128 stands for zero in the data rows.
Some points, each followed by its number:
[116 152 115 146 216 104  82 142 144 188  87 141  92 155  69 165 177 115 210 117 158 139 115 141 178 137  84 218 146 152 204 204 172 131 109 165 157  99 134 121 130 118 166 118 172 153 111 147 106 110 152 145 129 182 204 139  99 141  18 113 103 125  80 106 117 129 104 103  18 108 132  18 155 136 154 102 127 137 108 119 141 182 129 181 128 235  95 157 137 102 105 114 107  83 115  17 192 172 183 168 135 125 183  23 120  89 114 191 108 121 187 106 133 233 187 109 128 148 124 122 140 117 105 204 107 120 122 135] 0
[162 108 158  66  73  22 227 104  99 100 209  93  24 133 221 117  74 137  94 152 128  73  95  20  93 114 179  79 139 133  63 108 102 184 157  87  83  91 171 177  99 128 112 181  97 106  99 156 221 159 110 166 174 103  44  86 189 124 114 115 108 120 193 185 106 154 142  19 114 137 138 116  98 113 105 150 145 160 148 144  98 102 119  86 149  91 221 120 130 187 141  18 138 235 137 117 113 163 105 117 122 116 150 189 151 183 106  96 149 109  96 176 105  76 106 183 149 118  95 136 149 126 155  72 139 121 182  18] 1
[132 108 182  66  74  99 187 146  99  20 184 127  91 154  89 134  75 110  93 150 182  73  96 118 128 174 135  77 143 108  66 145 100 194 122  87  82  92 184 201 101 124 111 163 110 114 102 149 160 103 112 219 164 105  66 113 156 148 116 115 112 149  91 128 126 193 102 190 118 112 107 116  19 115  20 187  18 164 166 128 121  22 186 100 167  94  22 119 153 158 224 133 214 165 120 116 114 188 105 113 139 117 157  90 120  97 107 104 182 106  97  24 119  79 158 193 179 133 105 118 145 105 127  69 109 122 157 128] 2
[128 150 115  68  75 204 130 105  99 104  85  80 245 117 222 118  79 200  92 115 108  73 115 110 106 121 175  79 141 180 103 117 124 127 125  87  89 253 120 109 101 156 110 130 118 117  98 106 165 180 175 102 130 162  60  77 150 120 186 197 126 127 232 167 109 119 167 105 147 143 183 138  99  99 120 103 159 118  18 141 126 118 115  91 131  96  92 127 132 132 107 137 103 144 160 143 110 124  15 143 125 116 126 222 141  18 188  91 108  96  96 180 113  15 107 111 112 116  90 139 141 179 158  52 224 205 123 102] 3
[136 129 110 107 178 106  80 150 135 172  85 137  90 171  75 163  20 107 195 126 168 109  92 130 165 130  87 192 149 145 139 212 148 147 108 146 123  92 135 130 117 112 159 136 158 139 101 174 130  99 143 173 113 155 151 121 112 138 171 117 119 116  84  20 112 132 105 104 137 102 111 113 158 139 146 106 126 150 109 114 140 178 150 165 130 218  92 147 159 125  17 113 111  92 121 147 176 188 173 128 134  17 204  93 118 101 106 169 117 112 165 106 136 231 200 113 112 132 100 117 145 103 127 165  22 139 114 118] 4
[119 156 109 187 238 113  77 145 169 186  83 151  92 144  74  21 211  20 219 121 134 176 130 161 190 135  87 238 137 142 224  21 180  19 110 188 193  97 131 108  19 119 176 107 176 160 134 130  99 103 155 132 119 191 236 177  99 143 160 109 113 122  86 102 125 117 115 103 150 114 134 133 158 147 165  97 125 127 112 119 148 192 130 207 129 253  94 156 112 102 107 109 112  83 119 142 204 144 191  24 137 138 164  91 116  87 127 211 109 146 200 102 134 251 188 107 133 163 152 122 114 117 105 240 102 108 115  18] 5
[126 122 178  67  75 158 189 107  98 103 198  84 206 125 220 117  78 169  95 144 115  17 114 118 107 122 193  78 145 147  97 110 104 183 165  84  89 107 161 179 102 144  21 162 107 116  99 136 161 198  16 136 170 114  60  78 150 118  18 128 102 157 197 159 109 153 163 194 122 167 146 154  99  97 102 149 131 140 159 120 123 134 134  90 133  96 196 119 128 160 152 162 142 213 169 119 110 144 108 142 126 115 109 204 193 171 150  92 138  95  95 184 104  66 105 173 152 118  92 124 151 137 137  56  22 112 177 106] 6
[152 109 150  65  75 173 230 107  98  98 219  93 205 134 255 118  76 145  89 150 131  72  95 103  93 113 206  80 137 139  66 111 100 179 151  83  82 144 151 155 101  20 111 173  94 109 101 160 211 185 110 143 159 106  45  85 187 113 115 137 111 131 212 202  23 138 172 190 117 139 145 118  98 111 103 139 144 148 164  19 105 101 120  86 127  90 207 119 144 186 144  18 108 235  21 117 110  23 105 117 120 114 153 202 163 209 113  95 131 105  96  24  18  78 110 158 123 120  92 119 168 111 164  67 163  22 170  93] 7
[126  21 111  19 241 100  79 155 202 194  87 209  89 126  71 160 255 111 204 126 130 255 181 178  25 140  83 240 113  88 233 144 201  89 128 191 228 118 113  99 161 108  21 105 144 162 209 109 116 106 132  21 110 187 255 255  93 155 112 115 119 132  83 114 146 120  97 103 168  17 139 126 168 208 190 116 126 117 108 123 140 105 119 219 126 209  97 147 111 103 110 117 107  87 139 134 185 108 203 160 143 143 101  94 118  93 144 209 117 248 202 109 159 239 156 126 175 159 196 140  99 108 103 255 111 135 118 178] 8
[144 106 158  65  73 163 221 109 102  91 214  84 184 137 227 116  80 140  90 148 109  73  94 107 101 111 190  74 148 144  67 109  22 202 147  91  89  90 153 196 105 132 114 165 102 128 103 151 176 172 114 174 165 101  39  25 171 120 113 118 118 132 187 160 108 163 157 204 116 152 122 130 101 109 102 158 128 147 157 141 123 126 145  91  19  97 219 116 147 189 156 148 159 228 137 120 113 163 103 107 125 124 140 189 157 183 107  96 154 110  94 183 106  84 111 183 132 122  93  22 141 130 144  62 118 112 162  99] 9
[131 142 108  65 132 202  73 108 110  93  84  83 225 124 179 118  75 197  93 126 113  69  94  20  99 110 154  99 121 162  87 119 149  87 118 151  87 255 108  99 115 157 130 105 140 112 131 112 131 157 207 109 105 170  41  89 105 112 204 200 178 119 216 150 130 111 151 103 160 140 163 119  19 108 153 105 160 112 128 129 142 127 125  91 125 110  97 140 122 103 109 132 113  94 172 147 114 106 104 113 122 124 110  23 139 180 215  95 116 113 124 149 124  85 109  21 108 114  92 135 107 172 145  61 228  22 114 101] 10
[136 110 164  62  73 163 225 104  99  99 220  90 197 136 240 119  75 147  92 146 126  71  99 102  96 112 204  77 143 142  69 110  22 197 148  88  83 100 151 187  19 139 111 166  98 110  99 154 181 185 110 162 166 105  47  85 172 113 115 127 106 146 194 173  23 157 164 200 119 145 130 131  97 112 104 158 130 147 170 128 121 117 143  86 128  91 215 118 151 186 160 166 141 233 147 117 109 164 105 119 121 118 136 192  21 194 118  94 146 104  96 199 103  79 104 175 134 116  93 120 155 118 149  67 136 130 164  96] 11
[119 159 115 232 157 104  83 165 191 207  88  17  91 119  69 163  20 116 217 135 161 255 179 165 213 188  82 182 124 109 206 155 169  96 123 135 185  19 140 105 161 115 163 103 144 138 143 103 107 105 112 141 141 130 255 220  99 176 114 113 103 140  81  20 166 150 105 104 123 108 125 134 201 175 169 140  18 124 108 139 128 123 120 219 144 161  94  17 113 102 112 117 138  81 115 130 174 108 167 158 157 148 128  92 119  84 104 169 135 159 162 104 186 179 170 146 174  18 164 147 117 117 103 200 106 100 122 192] 12
[138 129 110  67  75 197 114 108 101  92 103  86 233 126 210 121  76 195  90 130 112  69  94 114  99 113 180  73 129 150  66 113 100 121 151 100  86 196 112 116 102 150 115 135  19 115 120 109 156 192 163 112 107 141  41  89 120 113 161 175 147 128  20 166 109 112 156 128 153 164 162 128 101 108 108 108  18 116 138 127 127 119 127  89 128  99 117 117 115 118 106 145 110  19 192 124 112 107 104 107 123 126  20 228 176 184 204  97 115 109  92 170 103  84 110 112 105 116  96 137 115 167 148  65 211  22 131  99] 13
[127 111 191  65  78  22 138 130  99 102 154  90 157 125 140 118  76 159  92 154 125  72 124 126  98 117 176  15 128 107  68 111 102 151 170  86  91  94 138 174 102 155 112 125 111 138 115 109 113 189 111 138  21 107  48 114 109 120 114 123 171 172 143 121 117 163 127  19 115 167 114 163 101 112 105 182 117 117 160 141 139 146 157  89 133  95 175 119 122 130 181 169 188 161 153 119  23 119 103 125 129 125 105 175 182 114 147  97 170 106  97 156 104  74 108 182 165 140 113 140 103 143 106  68 120 119 145  97] 14
[133 108 172  81  78 109 154 157 101  97 157 153  92 147  76 147 107 107 119 150 175 118 114 130 151 185 115  77 135 106  69 143  22 166 125  90 104  92 175 179 130 133 123 147 125 122 105 135 137 102 113 207 154 104 112 143 142 155 117 114 116 143  20 115  23 184  18 164 115 119 105 121 149 107 100 181 115 159 158 135 126 183 186  23 167  97 195 117 139 144 213 127 213 128 120 119 129 172 102 111 145 135 145  96 116  18 103 120  14  19  94 117 137  86 167 185 171 131 124 134  16 106 113  61 106 111 142 154] 15
[118 147 135 185 144  22  75 172 150 107  84 159 102 116  73 119 141 155  91 131 122 150 213 155 148 143 126  85 125 113 173 112 124  93 179 152 172 143 116 108 192 184 126 105 168  17  16 107  99 175 127 104 118 131  30 179  97 132 115 137 228 156  98 103 216 113  18 102 126 180 128 166 139 108 118 155 126 119 129 167 154  22 132 131 133 104  93  17 114 104 139 154 154  81 148 141  23 105 106 162 129 166  20 157 144  86 160 129 136 141 118 106 140  80 110 114 106 141 181 186 105 178 102 117 151 133  18 160] 16
[159 117 110  64  78 179 200 109 101  92 163  84 164 150 221 119  20 117  88 133 117  69  95 107  96 111 162  77 145 157  22 154 102 159 111  91  85 184 128 126 103 131 114 163  19 113 104 168  25 119 123 144 133 110  37  91 191 117 148 147 121 116 181 192 109 118 179 137 127 106 136 114 108 109 119 111 151 157 151 131 119 112 136  91 129  19 153 115 176 175 120 128 110 181 122 131 111 169 105 105 122 128  20 140 119 205 106  96 117 112  96 185 138  85 112 114 108 115  92 119 174 104 177  62 153  22 127  99] 17
[149 110 145  65  74 180 232 105  97  99 211  90 204 138 255 118  78 144  92 145 129  72  21 101  98 114 204  79 140 148  69 110 101 180 145  87  82 156 145 155  99 142 111 174  99 109  99 156 213 183 112 141 160 105  48  85 192 112 116 142 113 132 213 204 106 136 175 186 117 134 149  18  96 114 103 136  18 152 166  19 107 104 123  23 125  92 200 121 150 188 140 156 106  19 151 116 110 161 103 118  16 119 155 197  21 210 112  94 125 105  95 209 104  80 110 149 118 117  15 121 172 114 167  70 169 155 164  96] 18
[132 108 183  69  76 150 165 108 101  95 187  88  24 129 195 120  76 159  89 153 114  73  21 121  97 111 190  74 137 126  66 111  99 169 162  90  87  92 147 179 100 146 114 150 103 125 105 130  25 192 113 149 145 103  43  88 129 115 111 123 142 161 176 146 110 156 150 189 118 171 118 150 100 109 105  17 124 129 160 121  16 146 156  23 128  98 194 115 129 153 166 165 170 199 163 118 110 138 104  24 120 125 101 193 189 150 149  96 159 110  94 174 104  82 113 181 154 126  94 121 123 134 129  58 131 117 162  98] 19
[136 116 172  68  77 157 224 109 105  97 216  74 173 133 204 117  79 143  93 144  94  70 108 114 112 120 184  76 159 157  94 114 106 210 148  93  92  99 170 215 105 138 111 169 114 132 101 148  25 159 114 183 184 110  30  82  16 128 114 109 110 140 176 144 110 171 158 208 115 157 124 142 100  93  20 163 124 159 157 141 119 151 154  23 141  19 227 115 146 191 165 142 177 217 120  17 111 167 104 130 126 126 136 171 151 161 105  94 154  19  93 172 108  73 111 188 141  18  91 129 145 141 141  48 103  93 168 113] 20
[122 162 113  90 194 114  81 117 138 159  86  99 116 141  80 133 113  20 145 119  18  73 110 134 132 120  84 192 145 166 179 177 183 113 110 164 126 177 122  20 122 119 156 116 165 137 126 131 117  23 185 104 126 198 105  80 101 120 195 148 102 127 110 106 117 116 120 105 165 106 160 137  19 104 166 103 144 124 110 122 141  22 118 143  19 208  94 158 132 105 105 115  20  82 125 149 157 146 164 166 123 116 164  90 119 126 166 136 110 130 176 102 130 175  18 111 111 132  94 124 135 128 122 154 142 171 122 106] 21
[130 103 185  68  73 146 204 109 104  94 215  84  24 138 199 118  77 143  94 155 115  72  95 111  25 111  17  75 145 132  22 109  98 202 153  92  83  91 162 208 101 138 116 161 101 128 105 147 148 174 112 184 160 103  41  89 149 116  18 115 118 161 165 143 108 173 152 210 117 158 104 143 100 109 103 176 116 144  18 128 132 153 169  90  19  98  22 116 147 178 187 158 188 217 135 120 110 162 105 108 127 124 114 176 171 159 112  97 167 109  93 181 105  83 111 199 154 124  93 119 136 125 135  65 104 116 158  97] 22
[120 160 117 244  20  22  80 167 199 211  86 212  94 122  69 169 246 115 224 128 145 255 176 173 215 177  85 207 124 106 227 158 186  92 117 147 198  98  20 103 155 120 162 103 145 146 153 106 106 104 112 139 133 149 255 229  99 177 116 113 105 135  83 106 158  19 106 104 134 107 128 138 196 183 180 132 126  19 109 131 134 119 120 224 130 187  93 144 112 103 106 113 125  80 117 130 176 105 187  24 153 151 126  94 118  88 105 185 129 186 175 103 181 206 175 145 173 140 168 143 112 115 102 225 106  97 121 196] 23
[ 16 173 114 255 247 101  81 157  21 213  85  17  92 121  67 169 255 115 220 121 147 255 196 176 201 164  82 240 121 104 250  21 205  93 119 187 237  99 119 103 188 115 187 107 158 153 182 106 112 107 131 104 122 173 255 244  98 154 112 114 104 125  80 110 176 113 104 105 145 108 136 132 186 184 197 109  18 117  18 127 133  22 119 241 129 200  98 160 111 102 107 115 116  19  21 143 196 106 181 172 140 138 101  95 117  90 123 205 112 205 201 107 168 225 154 108 164 166 206 147 107 114 104 255 106 107  18 192] 24
[125  21 123 188 121 114  76 173 168 182  95 195  94 137  74 170 192 112 201 138 157 217 153 157 208 191  86 148 129 113 172 162 133 104 115 119 161  98 156 122 153 120 155 116 148 132 107 119  97 102 109 176 144 110 244  25 116 174 116 110 109 137  85 103 165 159 116  99 117 113 113 134 195 152 145 148 121 144 120 133 136 157 144 207 150 150 103 129 122 108 144 109 160  79 118 127 161 136 145 139 155 152 149  93 120  86 105  17 142 109 142 103 175 167 181 154 160 127 148 135 129 117 104 143 104  93 122 192] 25
[129 121 176  19  75 163 212 106  21 103 216  85 206 130 236  21  82 159  94 145 114  73 109 113 105 120 199  15 148 150  95 109 105 192 159  86  87 108 163 183 103 144 111 170 107 116  98 147 178 194 109 146 174 115  57  79 167 119 113 125 105 154 200 172  23 155 168  19 116  17 145 141  99 101 101 151 134  19 163 121 118 124 133  90 129  98 210 121 136 177  17 163 137 227 160 117 110 154 106 139 122 116 124 199 185 184 133  92 138  96 100 191 104  66 106 175 146 116  90 119 162 131 146  57 145 112 180 101] 26
[119 124 187  91  20 107 127 160  98 101 134 136  99 117  73 126 108 140  95 149 150 107  21 137 131 174 141  77 130 108  97 110 103 130 164  83 127  98 149 169 140 161 113 113 131 146 104 105 109 148 109  21 162 115  92 147 111 148 115 113 148 167  96 108 162 172 107 151 113 155 120 158 124  99 100 189 120 127 154 160 135 161 162  23 153  98 167 120 115 116 198 150 210  19 117 125 111 113 105 149 142 137 100 128 139  89 108  17 176  95  98 121 120  66 124 183 168 147 147 159 111 147 101  53 106 101 135  18] 27
New points follow, each followed by the numbers of its three nearest points above, nearest first.
[129 117 163  74  80 139  74 143 104  94  89 108 149 125 107 120  82 164  91 150 115  71 155 140  99 114 165  74 118  98  82 108  99  94 178 127 124 113 111 132 144 173 112 104 139 145 153 111 106 195  16 111  21 115  40 146  93 116 120 145 227 163 137 114 158 130 123 116 127 179 114 164 104 111 101 164 123 114 145 149 149 142 152  90 130  99 115 118 113 102 163 165 170 101 166 122 112 103 104 127 125 149 103 182 177  91 176 111 152 111  94 133 107  83 110 146 131 135 146 160  96 163 106  62  22 142 115 114] ~ 14 27 6
[119 174 113 169 231 103  79  19 148 136  14 139  95 118  71 127 160 150 113 120 114 140 172 160 138 119  83 200 123 124 226 126 187  93 121 212 181 190 120 105 174 129 151 101 178 148 193 105 104 113 187  21 125  23 142 153 101 119 166 153 184 147  90 106 152 114 106 102 182 136  19 149 115 128 176 102 142 120 108 118 149 147 120 156 129 184  94 152 110 105 107 126 107  82 166 137 152 108 150 177 123 133 101 105 139  90 218 164 107 176 186 103 139  15 104 109  21 137  15 137 109 142 101 200 173 183 119 122] ~ 21 0 16
[129 127 151 193 105 109  75 170 160 129  86 191  88 124  75 147 164 106 120 152 164 191 179  20 160 179  17  87 117  94 122 112 108  84 166 117 163  19 123 110 178 156 143 106 134 136 139 110 108 114 114 118 121  23 180 200  96  18 113 112 157 143  20 115 198 144 107 103 114 143 101 120 172 145 125 169 125 116 134 164 135 134 140 163 155  98 109 123 111 104 162 138 181  90 121 138 133 105 102 125 144 151 104  93 118  93 105 132 165 125 109 106 161 100 135 157 154 144 183 180  96 133 105 135 105 114 114 177] ~ 25 16 27
[157 107 117  64  77 192 223 110 100  93 194  85 194 140 255 121  72 130  91 141 112  71  93  20  96 110 196  75  19 150  58 125  97 168  19  95  85 175 137 139 103 141 115 172  97 110 105 165 217 159 113 139 139  23  37  25 201 108 123 147 118 115 210 210 109 121 185 164 122 126 143 113  99 112 104 123 152 157 161 131 111 113  20  90 129  97 185 117 159 182 134 145 111 215 138 119 113  23 104 102 123 125 173 184  21 214 106  97 119 110  96 204 119  85 113  21 109 115  92 125 172 109 178  66 169 168 148  97] ~ 11 9 18
[148 128 148  67  75 172 217 105 101 105 203  78 203 123 232 116  79 159  94 140 104  68 115 110 110 121 181  78 149 160 103 109  22  19 160  85  92 128 167 176  19 137 109 174 111 120  99 143 210 183 108 137 186 115  58  76 186 122 115 127 102 128 212 176 108 140 161 197 113 161 169  18  98  96 102 129 147 156 142 145 105 119 119  92 145 102 201 117 122 182 118 144 124 224 156 119 111 147 108 142 123 116 141 209 163 189 116  97 127  94  97 173 105  64  18 167 133 120  90 144 153 150 152  48 163 102 182 106] ~ 11 9 6
[116 127 183  68  72 135 117 130 102 104 132  82 162 118  22 119  80 171  93 148 109  69 154 137 111 123 172  77 137 124 104 108 105 140 172  92 108 100 138 166 114 168 108 112 132 144 121 103  25 198 111 116 156 116  59 114 102 125 115 127 181  19 138  20 132 158 135 152 117 179 127 184  99  93 105  17 119 120 156 145 144  22 148  93 136  98 155 120 116 118  17 167 181 133 160 119 109 109 107 155 129 127 102 182 181 102 159  98 154  96  96 145 107  15 104 165 153 139 124  22 110 165 102  50 129 101 142 111] ~ 14 19 27
[130 141 115  65  20 201 110 106  97 102  87  91 235 122 214 117  75 192  91 124  18  17  95 102  93 115 171  75 126 165  68 121 137 112 116 108  85 255 111  98  99 148 112 121 117 111 106 107 166 164 191 109 113 162  45  85 136 113 196 203 144 119 227 173 108 115 152 104 151 127 165 121  98 111 137 107 160 114 132 137 126 102 117  86 127  19  96 134 135 116 108 136  20 129 163 144 111 120 107 119 124 115 127 211 131 209 193  95 116 105 103 173 118  77 110 115 120  18  94 133 129 169 160  65 227 238 119  18] ~ 3 10 13
[130 103 186  65  75 150 181 106 102  91 197  85 184 135 202 116  76 155  91  18 112  72  94 121  98 110 195  76 142 129  60 111 100 184 162  89  85  90 151 188 100 144 114 155 102 124 103 138 141  23 113 159 150 101  39  25 137 113 114 121 135 158 179 149 108 159 155 197 117 168 116 145  98 111 101 168 122 134 164 123 132 144 157  92 128  99 203 115 135 160 172 160 172 211 160 120 115 147 106 107 119 127 100 190 187  18 137  95 160 112  94  24 107  83 112 186 153 121  91 120 125 124 131  61 120 114 166 100] ~ 9 6 11
[131 106 192  19  73 131  16 138 104  94 182  84 141 133 144 119  76 140  94 153 120  70 108 122 101 137 174  76 140 116  61 112  98 179 159  92  84  93  20 203 102 143 114 141 107 139  16 123 120 160 114 180 153  23  40 108 127 126 113 114 147 164 136 119 110 180 129 191 116 161  19 149 102 108 103 188 114 135 166 139 140 170  20  92 141  95 209 116 137 151 203 156 213 178 126 118 110  23 104 108 129 126 101 153 163 118  18  96 181 109  92 158 108  87 110 200 163 142 106 130 113 134 117  62 107 114 147 104] ~ 14 9 19
[142 137 130  67  74 184 177 108  96 103 161  83 224 118 231 116  81 182  93 131 110  73 113 107 105 121  17  79 147 165 100 112 108 162 155  84  88 167 147 153 103 143 107 162 111 117  96 130 192 193 119 103 165 128  57  79 164 117  18 152 101 128 228 172 109 117 162 171 132 162 177 139  98  97 102 116 153 141  18 137 107 117 118  91 136  97 167 122 119 157 107 143 108 203 176 122 111 132 109 146 128 115 127 227 173 197 162  94  14  95  97 173 105  66 104 130 113 116  90 137 146 164 153  53 193 140 170 106] ~ 6 3 9
[120 163 111 193 217 126  76 162 163  20  84 156 106 119  73 118 146 159  92 118 110 147  21 162 148 119 105 150 126 113 225 108 175  94 155 205 182 211 117 106 203 171  21 102 190 148 209  14  99 159 173 105 120 184  30 172 100 117 149 164 244 146  98 106 204 114 117 101 162 168 149 163 130 112 161 116 134 118 114 143 160 134 126 140 130 112  96 142 114 106 108 146 109  80 165 147 129 107 110 173 123  17 102 148 145  85 213 151 105 182 157 107 156 128 108 109 104 122 171 169 106 169 103 170 186 184 116 140] ~ 16 21 10
[129 121 161 137 102 124  77 161 123  92  84 146 114 124  75 120 115 154  91 147 138 121 178 145 124 140 145  74 114  16 107 111 100  86 177 131 148 106 109 117 169 172 115 103 144 145  16 111 109 174 116 110  21 109  84 173  92 126 112 132 220 158 106 116 192 136 108  99 117 172 110 156 123 115 106 170 124 115 140 163 148 136 146 104 138  98 102 118 114 102 162 158 174  86 149 133  23 106 103  24 131 158 102 161 154  90 154 123 158 121  98 110 124  87 111  21  21 145 167 178  96 161 107  90 137 134 113 139] ~ 16 14 27
[130 150 110 255 195 108  73 173 210 176  84 225  89 126  76 149 220 106 149 131 155 245 211 161 178  22  89 159 116  95 191 108 176  87 160 167 212  19 111 100 207 145 169 105 148 142 185 110 108 101 121  21 104 126 248 231  93 143 111 112 168 129  84 114 222 110 106 102 125 141 118 115 193 168 179 139 133 116 109  19 134 113 127 207 139 100  93 145 114 103 107 126 140  88 128 150 149  23 120 137 135 158 103  93 116  90 118 156 132 196 153 107 179 158 124 111 128 149 210 189  95 135 105 235 131 137 116 188] ~ 23 12 8
[128 147  17 216 246 111  74 152 177 195  84 173  92 145  73 176 231 106 228 124 146 204 132 161  25 141  85 242 122 119 212 191  22  89 109 194 207  93 125 100 155 113 186 108 168 161 149 123 107 100 149 134 104 177 255 207  96 142 142 114 117 116  87 111 134 116 109 103  18 108 119 121 167 168 173 100 124 119 109 118 144 176 127 218 132 249  96 154 113 102 108 108 122  87 120 143  23 131 190 149 137 140  20  95 119  89 123 223 113 164 206 104 137 255 191 111 148 172 171 121  98 106 103  15 104  22 113 163] ~ 0 8 5
[146 132 110  65 120  22 125 118 117 140  99  84 121 164 141 133  77 107 130 126 147  71  94 114 126 113  94 137 150 165  92 185 148 151 108 115  20 167 119 118 100 110 134 144 137  17 102 168 165 100 155 137 118 150  30  87 150 123 185 142 118 115  20 135 111 113 147 102 142 105 134 116 134 107 143 101 145 151 125 117 135 140 142 115 127 164  96 141 170 149 109 113 112 119  21 147 124 176 145 113 123 125 202  93 116 169 107  97 115 108 132 126 141 147 147 111 107 115  94 118 159 106 158  67 126 178 115  99] ~ 4 21 17
[120  21 113 255 224 113  72 164 209 205  85 206  92 121  76 166  20 110  18 122 107 255 189 185  25 155  84 238 126 116 255 149 202  93  19 181 230 112 117 109 163 120 166 105 154 164 196 106  97 105 118 107 116 176 255 255  98 169 116 110 112 131  86 105 151 126 119 100 158 118 140 134 189 192 191 113 124 119 107 127 145 126 127 233  19 213  22 145 112 106 106 111 111  80 124 138 186 104 207 166 152 156  99  96 120  85 106 204 115 231 194 105 172 234  18 133 166 152 187 143 105 118 105 255 100  97 116 202] ~ 8 12 23
[134 118 168  69  76  22  16 106  21  96 221  73  24 130 243 116  79 154  95 144  92  75 109 113 115 117 204  76  19 159  98 108 102 197 153  91  95 111 161 186 106 146 114 172 117 121 103 151  25 189 113 150 168 111  51  82 171 120 118 123 108 148 204 169 110 153 187 196 118 170 142 141 102  93  99 144 132 149 165 124 121 136 144  95 131 105 209 117 144 178 154 156 139 228 158 120 112 156 107 128 125 124 129 200 180 184 123  96 132  98  93 193  18  15 106 173 129 114  91 122 162 128 153  43 140 103 173 113] ~ 19 6 9
[136 142 115  67  99 120 156  19 109 153 126  97  97 164 120 135  79 115 146 119 152  71 111 120 148 129  86 133 163 172 124 190 138 167 107  99  90 136 149 138 102 115 130 151 146 117  98 174 166 109 128 164 152 147  73  78 164 144 172 118 103 125 102 123 107 135 143 117 131 104 135 137 145  97 133 105 138 164 133 119 131 153 146 126 132 162 118 140 179 158 106 113 106 117 116 141 128 198 144 141 131 118 211  91 120 157  18  95 109  98 128 122 144 135 161  21 115 118  89 123 187 118 152  51 102 137 124 104] ~ 4 17 21
[131 118  17 163  95  98 100 165 146 161 109 207  88 142  70 161 168 109 175 148 198 195 139 141 178 193  85  15 113  86 113 154 107 111 122  98 135  92 156 128  19 119 151 119 124 115 100 117 125  23 112 182  21 106 206 183 120 166 113 114 110 137  81 120  23 169  18 120 115  96 106 117 177 157 124 169 126  19 132  19 121 137 147 177 159 100 133 124 124 114 172 125 174  19 117 121 150 143 119 123 150 140 145  88 115  92 105 149 164 110 122 109 169 139 176 167 180 131 145 138 126 104 104 131 113 124 131 169] ~ 25 15 23
[142  21 114  64  73 197 171 106  96  99 129  93 231 122 245 118  78 176  93 127 129  71  97 103  94 115 189  79 136 158  69 119 103 147 128  84  82 224 114 121 100 147 110 142  99 112 103 128 190 179 151 109 130 132  45  85 163 114 163 186 112 118 228 185 105 113 162 129 136 131 162 119  96 112 103 106 157 122 140 146 119 103 120  86 123  92 127 118 142  20 109 148 109 181 155 140 111  23 104 118 125 114 141 220 134 222 163  94 116 108  98 193 106  78 107 113 120 117  92 133 141 156 162  15  22 211 128  93] ~ 3 6 11
[116 162 113 109  20 157  80 134 120 104  85 123 176 118  92 116  85 201  93 118 119  74 179 143 107 119 142 115 124 126 180 108 150  94 151 190 136 231 120 104 181  20 121 103 181 124 185 103 108 190 188 103 127 181  60 108 100 120 176  16 244 156 154 107 183 117 125 101 164 162 157 161  97  98 146 116 142 116 137 130 152 134 118  98 131  96  95 137 113 105 106 155 106  83 176 133 112 107 110 167 123 136 104  23 161  89 233 114 112 137  17 110 137  15 104 108 114 119 133  22 113 185  99  15 214 211 119 103] ~ 10 3 16
[131 106 177  65  75 154 134 108 103  94 150  85 185 125  22 120  77 172  92 154 112  69 107 131  99 114 182  76 129 120  65 110 102 147  19  92  86  94 134 161 100 156 115 133 104 131 119 112 116 198 114 122  21  23  42  87 108 113 118 137 175  19 171 135 108 144 149 164 125 173 124 157  99 109 103 161 126 116 157 125 138 144 153  89 130  98 164  17 117 131 162 164 165 173 173 117 110 117 104 110 122 126 103  23 194 134 173  95 151 109  93 165 104  85 109 168 146 128  97 133 106 144 115  61  22 132 150 100] ~ 14 6 19
[151 119 137  67  20 192 229 107 105  97 209  75  24 130  22 118  77 140  91 141  96  72 106  20 110 118 197  76 147 164  95 109 103  19 146  90  88 161 156 155 103 146 113 180 109 120  98 158 207 175 113 140 164 111  50  83 204 114 115 132 110 126 214 201 111 130 192 180 120 148 157 130 102  95 102 126 149 161 160 132 109 124 123  93 135 104 201 117 148 188 138 143 109 225  21 119 112 159 105 126 126 126 164 195 151 202 102  93 113  98  94 200 107  73 106 144 102 116  92  22 179 119 173  50 161 127 166 109] ~ 9 1 11
[127 160 114 255 219  97  80 166 217 206  84 239  92 123  72 158 245 111 185 125  18  17 203 165 182 167  83 200 112  87 210 120 194  89 148 177 218 118 115  99 202 117 180 104 142 139 189 106 116 105 123 108  21 148 255 241  93 153 114 117 139 124  84 117 205 117  93 106 132 119 128 119 196 185 195 131 138 114 110 154 127 102 119 227 135 136  96 153 112 101 110  18 121  90 122 146 173 111 147 152 137 145 104  90 116  89 121 173 123  19 174 107 178 185 134 112 147 155 214 177 101 113 106 255 126  22 117 183] ~ 23 0 25
